In the rows, 100 means zero.
One turn sends every row of this set to another row. A few are shown first. Where does it send the rows asked after them?
z506: 114 86 93 115 94 111 96 100 121 112 97 90 107 111 102 81 107 114 85 92 88 101 112 116 94 92 117 89 110
z891: 110 91 86 118 101 108 102 99 115 109 101 85 103 116 95 79 110 108 84 91 86 95 108 121 88 97 118 97 112
z660: 110 76 93 119 101 115 117 102 88 110 108 91 114 102 82 102 116 113 87 79 67 89 122 113 89 102 93 96 100
z431: 127 86 109 108 106 116 131 99 88 106 102 97 103 105 107 103 106 100 100 96 79 101 118 115 94 94 111 77 104
z214: 117 102 99 110 93 114 94 95 77 106 108 99 120 96 114 100 124 146 108 89 80 87 110 115 96 98 105 88 105
z157: 123 108 95 105 101 109 113 100 99 102 113 105 107 106 111 95 127 137 108 94 73 113 107 107 110 86 107 95 109
z721: 125 110 89 108 108 108 105 99 100 107 110 100 109 103 112 89 123 133 114 95 74 110 112 112 114 81 105 98 109
z927: 117 103 82 121 88 104 112 92 100 117 115 105 104 107 106 87 117 113 85 86 84 106 131 103 101 101 101 97 103
z367: 124 96 91 104 108 115 100 87 87 109 103 100 105 123 98 90 105 119 118 90 80 93 105 144 103 114 103 104 108
z104: 122 107 94 104 95 102 106 94 89 100 110 100 107 101 110 86 127 131 106 97 80 118 108 108 108 86 110 99 108
z355: 112 81 98 119 102 108 120 90 91 111 102 89 110 112 75 106 117 107 89 83 70 90 122 110 98 107 96 93 103
z763: 121 100 88 122 98 112 106 89 105 116 111 107 113 112 102 79 122 118 79 79 78 105 123 107 100 105 96 103 108
z714: 105 98 94 120 106 114 94 86 96 101 86 97 119 116 84 90 106 125 103 85 73 92 94 127 92 109 103 89 106
z244: 121 84 97 120 89 111 102 110 89 116 118 84 106 104 87 111 113 124 113 80 68 80 116 119 103 99 115 99 109
z946: 122 104 94 107 105 104 106 95 94 104 114 104 106 102 111 98 131 137 110 94 76 113 110 107 107 85 104 103 102
z728: 130 96 93 112 110 121 108 97 85 105 106 95 103 122 95 93 109 118 118 96 80 95 99 145 101 113 107 103 102
z461: 120 80 95 120 89 107 104 109 95 122 117 85 109 96 90 110 109 129 110 82 70 85 107 121 104 92 111 96 109
z849: 127 101 95 109 98 118 105 82 73 114 115 106 99 116 113 88 104 109 99 102 85 102 105 111 98 113 109 81 97
z159: 133 91 110 111 108 120 130 96 86 103 101 99 108 111 106 106 111 95 99 92 81 102 113 111 92 92 107 83 106
z684: 131 94 94 119 100 123 101 85 70 120 110 105 102 118 110 97 108 105 100 87 86 104 111 109 96 113 102 88 92
z858: 127 91 101 111 103 122 128 93 84 112 108 97 103 98 101 112 107 97 97 94 85 102 118 111 91 90 106 83 108
z549: 133 98 101 108 109 115 106 87 64 110 114 98 108 113 109 89 103 108 97 91 90 106 108 110 95 108 104 85 96
z169: 128 86 106 109 112 117 131 107 88 111 106 93 106 103 109 111 116 100 101 94 83 103 110 111 98 96 107 82 106
z857: 111 97 100 122 105 113 91 88 97 95 87 108 116 109 96 96 104 127 97 90 81 90 103 129 87 113 100 85 106
z950: 111 91 92 123 96 105 98 101 120 110 103 86 103 114 101 86 101 114 91 94 90 103 112 119 97 97 120 91 110
z270: 121 100 101 106 93 111 95 96 71 101 110 100 116 104 108 105 114 143 99 95 73 81 105 112 99 93 108 86 105
z497: 111 89 94 115 87 111 98 110 89 116 115 91 114 100 79 107 117 122 116 81 69 82 110 117 103 91 111 93 104
z453: 117 93 100 118 96 107 98 107 117 110 97 87 105 114 99 80 103 107 91 92 85 107 111 126 93 95 114 90 114
z282: 105 100 100 119 98 114 93 91 100 100 82 100 111 117 83 95 112 132 100 93 78 87 103 122 90 107 102 97 109
z16: 119 83 98 119 88 111 101 112 90 112 121 89 109 96 86 109 108 119 108 78 69 81 108 118 103 102 114 96 103
z465: 125 101 94 96 110 116 108 91 84 111 103 101 114 119 97 96 106 122 115 96 84 91 99 139 95 117 106 101 106
z975: 119 96 100 116 93 105 88 89 76 103 116 91 117 102 119 95 115 138 101 89 74 86 109 106 99 97 104 89 103
z984: 118 97 82 125 91 111 105 89 102 119 110 106 105 108 104 82 118 112 88 83 88 113 119 101 97 100 99 94 116
z886: 124 96 95 104 114 120 104 93 87 112 102 102 104 129 94 92 106 123 116 97 80 96 102 139 105 110 106 106 105
z961: 111 76 101 117 99 112 117 95 89 104 98 95 111 103 82 102 118 118 95 76 65 91 111 106 100 103 87 87 98

z104 -> z891
z763 -> z857
And these:
z453 -> z728
z431 -> z244
z16 -> z946
z714 -> z549
z270 -> z927

One turn sends every row of this set to another row. A few are shown first. Where does it send the rows asked after them?
z559: 100 98 97 98 88 102 100 110 101 111 113 89 124 96 94 98 100 100 102 103 106 107 119 94
z125: 112 107 90 100 81 99 89 106 87 95 99 84 105 106 99 105 96 107 115 94 74 94 121 111
z211: 95 90 98 84 81 106 85 107 111 101 94 103 117 87 103 120 93 109 114 87 87 106 113 103
z591: 96 106 103 88 80 92 106 78 108 107 98 105 98 98 102 96 82 97 100 92 92 95 99 108
z133: 106 94 94 97 102 92 109 100 93 92 108 110 118 116 96 108 96 89 111 91 90 98 91 106
z384: 105 103 100 97 73 93 99 109 103 94 81 99 84 96 94 109 94 108 102 87 100 92 102 89
z204: 115 106 87 100 87 96 94 88 102 92 92 98 102 102 104 105 104 101 108 111 71 87 102 89
z546: 94 99 88 98 87 98 93 108 93 85 94 108 95 94 82 123 106 115 93 93 90 105 91 96
z663: 99 99 94 81 93 101 95 98 118 107 105 97 126 98 95 106 94 99 85 99 93 102 115 99
z279: 104 105 100 106 103 76 88 100 93 100 109 102 113 102 98 102 99 96 112 107 101 87 110 109
z530: 105 100 94 95 89 85 101 96 112 104 77 105 108 98 78 99 98 106 94 98 96 117 90 96
z263: 96 91 90 94 97 101 96 111 101 101 74 104 122 113 99 107 84 112 108 92 93 108 99 111
z492: 104 101 90 98 85 97 94 95 102 111 74 107 106 85 83 110 107 112 110 95 91 122 101 96
z617: 88 93 91 110 95 109 105 97 94 93 91 99 113 112 97 114 97 112 112 101 83 92 104 78
z191: 90 101 80 88 81 105 105 100 88 105 99 105 97 94 77 125 104 102 92 93 96 102 110 97
z451: 102 97 94 102 95 95 95 101 87 113 109 109 114 103 91 109 89 84 106 97 99 90 127 99
z788: 102 88 83 82 91 92 103 101 110 107 83 110 116 107 92 102 90 101 98 98 94 112 90 113
z965: 107 117 92 89 87 93 94 85 88 112 78 107 111 110 105 96 88 105 117 97 86 103 108 104
z398: 107 95 93 102 94 107 101 109 91 95 100 94 119 123 95 108 94 94 107 88 78 92 112 105
z30: 96 100 94 103 82 82 81 106 90 100 101 101 82 90 95 101 106 113 98 90 88 96 111 102
z251: 98 107 88 93 82 91 105 97 101 101 105 101 93 101 104 97 88 112 87 97 107 94 88 105
z166: 83 96 97 106 95 111 102 89 104 101 92 93 110 100 98 108 97 128 97 102 80 103 113 99
z943: 97 104 89 98 94 96 92 96 96 96 75 95 116 108 100 95 73 110 113 100 81 104 104 104
z815: 92 106 81 93 88 109 92 90 94 119 84 97 111 88 89 99 105 108 99 101 86 119 112 101
z424: 94 99 92 106 98 76 100 96 93 109 110 107 90 91 94 102 105 106 103 87 107 97 99 105
z821: 105 97 92 107 93 79 79 106 98 92 98 102 103 109 97 113 106 115 107 105 82 83 103 108
z917: 97 86 88 89 73 103 100 108 100 104 96 94 101 86 91 113 91 98 118 95 92 103 120 88
z230: 101 99 93 99 99 83 99 99 94 81 106 107 104 99 90 107 99 105 101 98 90 104 79 103
z182: 92 88 83 111 100 90 111 96 97 112 107 111 105 106 83 115 96 99 98 85 100 91 105 97
z494: 106 102 93 94 95 89 102 77 109 97 90 103 104 87 102 115 103 117 117 108 76 102 109 97
z243: 95 116 92 92 84 92 109 95 85 111 105 95 101 97 78 107 101 99 101 95 109 102 118 99
z775: 126 112 102 97 88 95 94 102 102 108 103 104 115 104 109 104 115 103 105 103 101 97 105 101
z556: 97 119 95 93 90 105 95 91 89 121 80 101 116 110 97 93 103 107 98 95 96 109 114 100
z339: 109 121 100 98 81 86 97 99 83 104 102 89 99 98 93 104 103 109 118 94 98 99 119 108
z527: 99 93 94 103 79 100 83 110 87 108 99 106 97 101 90 112 96 101 96 89 83 93 130 93
z152: 87 91 84 95 92 105 112 96 90 108 109 112 113 107 108 114 94 115 109 96 103 99 93 101
z933: 92 98 103 93 85 112 111 89 101 117 94 113 109 110 108 113 99 114 98 86 97 98 107 111
z693: 97 84 79 108 89 94 93 103 100 101 100 107 105 113 86 123 98 109 97 95 76 85 106 97
z173: 92 105 116 101 83 93 90 97 110 91 84 95 104 92 96 102 84 109 111 85 93 100 103 93
z732: 114 113 108 91 99 86 104 89 115 104 89 109 118 104 97 112 107 106 100 96 99 98 110 91

z559 -> z917
z451 -> z527
And these:
z125 -> z339
z965 -> z556
z933 -> z166

One turn sends every row of this set to another row. A few are shown first. Where does it send the rows asked after them?
z605: 104 123 111 106 98 86 83 86 111 84 107 75 104 115 93 95 97 108 98 100 113 101 89 124 97 107 77 83 113 91 104 123
z35: 103 116 99 111 103 98 82 101 90 92 118 83 104 112 89 107 93 93 104 105 126 99 104 107 129 95 91 101 111 98 92 106
z505: 104 123 105 112 94 84 84 82 104 80 105 66 102 114 91 97 101 109 92 98 111 98 87 124 101 107 78 82 112 95 105 124
z615: 101 122 110 108 101 87 90 92 108 78 106 78 100 115 93 97 95 105 96 101 110 91 86 126 99 106 76 83 115 94 107 122
z643: 99 98 96 103 96 74 97 106 124 101 104 63 105 111 96 107 114 113 114 85 105 98 86 97 87 105 102 87 109 89 112 104
z252: 97 100 91 107 100 72 96 99 119 97 102 59 107 109 93 111 119 117 114 83 106 96 84 94 90 107 99 88 112 93 109 109
z844: 84 113 82 127 88 87 94 104 110 98 115 76 116 117 97 107 97 95 116 95 113 92 93 107 117 116 107 108 111 92 105 110
z340: 87 115 83 122 92 87 97 109 112 100 117 73 120 116 97 107 97 100 118 95 114 92 95 104 117 113 110 110 111 99 106 108
z141: 102 95 105 93 95 86 97 91 87 95 98 70 94 99 91 101 120 109 97 84 92 94 102 110 110 85 87 87 106 97 120 108
z59: 104 99 92 100 101 95 97 97 99 90 106 94 114 95 90 101 114 93 114 94 103 75 107 99 116 94 102 109 103 110 103 97
z180: 91 95 109 98 96 88 97 92 91 98 99 80 85 105 93 109 118 111 93 83 89 89 99 111 114 88 92 91 107 97 121 105
z752: 100 102 91 111 105 75 92 106 125 98 105 69 102 111 93 114 118 121 104 87 107 91 76 100 90 105 101 92 111 87 107 108
z948: 101 123 108 110 100 84 87 87 105 76 110 77 97 108 95 99 95 112 91 99 105 89 81 129 105 106 81 88 115 92 105 126
z573: 96 100 83 104 103 89 98 96 97 87 111 91 115 98 89 103 115 99 115 88 97 79 106 99 113 92 101 117 102 104 101 100
z374: 103 98 111 93 93 88 100 87 90 96 98 74 96 104 97 99 115 109 96 87 91 97 107 113 108 84 85 95 107 99 119 106
z537: 103 111 98 113 103 98 77 95 90 91 115 89 100 109 86 107 98 93 103 102 122 97 100 107 126 95 87 106 109 93 91 107
z795: 89 112 82 123 91 90 103 107 112 104 110 80 123 114 97 109 100 98 118 96 112 91 92 106 120 113 106 106 111 98 104 110
z83: 109 112 98 115 101 97 85 96 97 95 114 87 99 109 94 109 94 91 106 104 123 101 99 107 129 96 84 101 109 98 91 107
z418: 99 103 91 101 106 93 98 101 97 85 111 91 114 99 90 103 114 97 116 92 100 81 110 98 116 91 101 114 100 111 103 98
z779: 98 98 111 95 94 94 102 93 92 97 95 78 92 106 95 105 116 113 95 82 94 91 106 114 110 86 87 92 108 98 126 106
z620: 105 101 92 105 101 78 100 108 123 100 107 64 104 114 97 108 113 115 109 84 108 91 81 97 90 104 102 88 117 90 112 101

z620 -> z779
z948 -> z752
z537 -> z844
And these:
z141 -> z505
z795 -> z59
z643 -> z374

One turn sends every row of this set to another row. A few are shown first. Where does it send the rows asked after them?
z466: 105 101 103 113 74 91 117 119 77 89 104 97
z68: 123 88 84 92 84 101 118 115 89 86 94 113
z894: 103 105 85 107 98 99 112 92 84 95 95 87
z356: 111 91 105 102 108 110 119 120 79 87 96 82
z464: 122 93 91 93 81 104 117 106 92 85 87 114
z283: 113 88 82 91 86 109 108 116 85 77 101 109
z111: 109 79 87 103 89 118 108 120 93 106 94 99
z790: 112 106 111 87 101 110 110 107 71 92 94 95
z864: 104 108 87 102 100 99 112 94 91 89 95 89
z455: 107 89 97 117 92 113 94 116 77 103 95 109
z674: 110 92 106 93 106 107 121 111 77 94 103 84
z317: 104 109 108 115 76 104 116 118 78 89 87 99
z915: 118 105 89 106 96 88 97 104 93 91 96 89
z561: 107 111 99 107 73 99 109 121 71 97 104 102
z808: 107 87 111 86 95 105 113 111 75 91 97 86
z419: 103 83 101 118 91 114 102 123 89 100 88 97
z789: 125 92 94 94 86 110 115 102 89 84 87 111
z383: 119 104 84 108 93 92 106 112 92 90 77 92
z974: 116 105 96 102 72 95 113 125 77 105 101 103
z41: 104 85 96 110 88 115 103 114 98 105 102 97
z278: 119 101 86 113 93 102 98 110 99 90 88 87
z989: 115 89 104 105 100 113 120 121 74 86 95 82
z640: 109 86 86 86 92 107 120 113 74 85 101 107
z827: 109 84 93 108 100 110 115 118 93 114 92 96
z130: 110 109 90 102 93 98 101 96 93 86 86 89
z722: 103 89 101 115 93 113 94 124 80 101 92 103
z51: 114 97 83 95 96 109 118 117 78 91 105 116
z629: 109 99 114 93 97 99 112 110 65 90 100 93
z893: 118 104 90 101 72 94 115 122 72 101 97 96
z170: 111 111 107 118 75 94 111 110 82 92 97 97

z383 -> z51
z989 -> z894
z111 -> z629
And these:
z466 -> z41
z130 -> z68
z722 -> z356

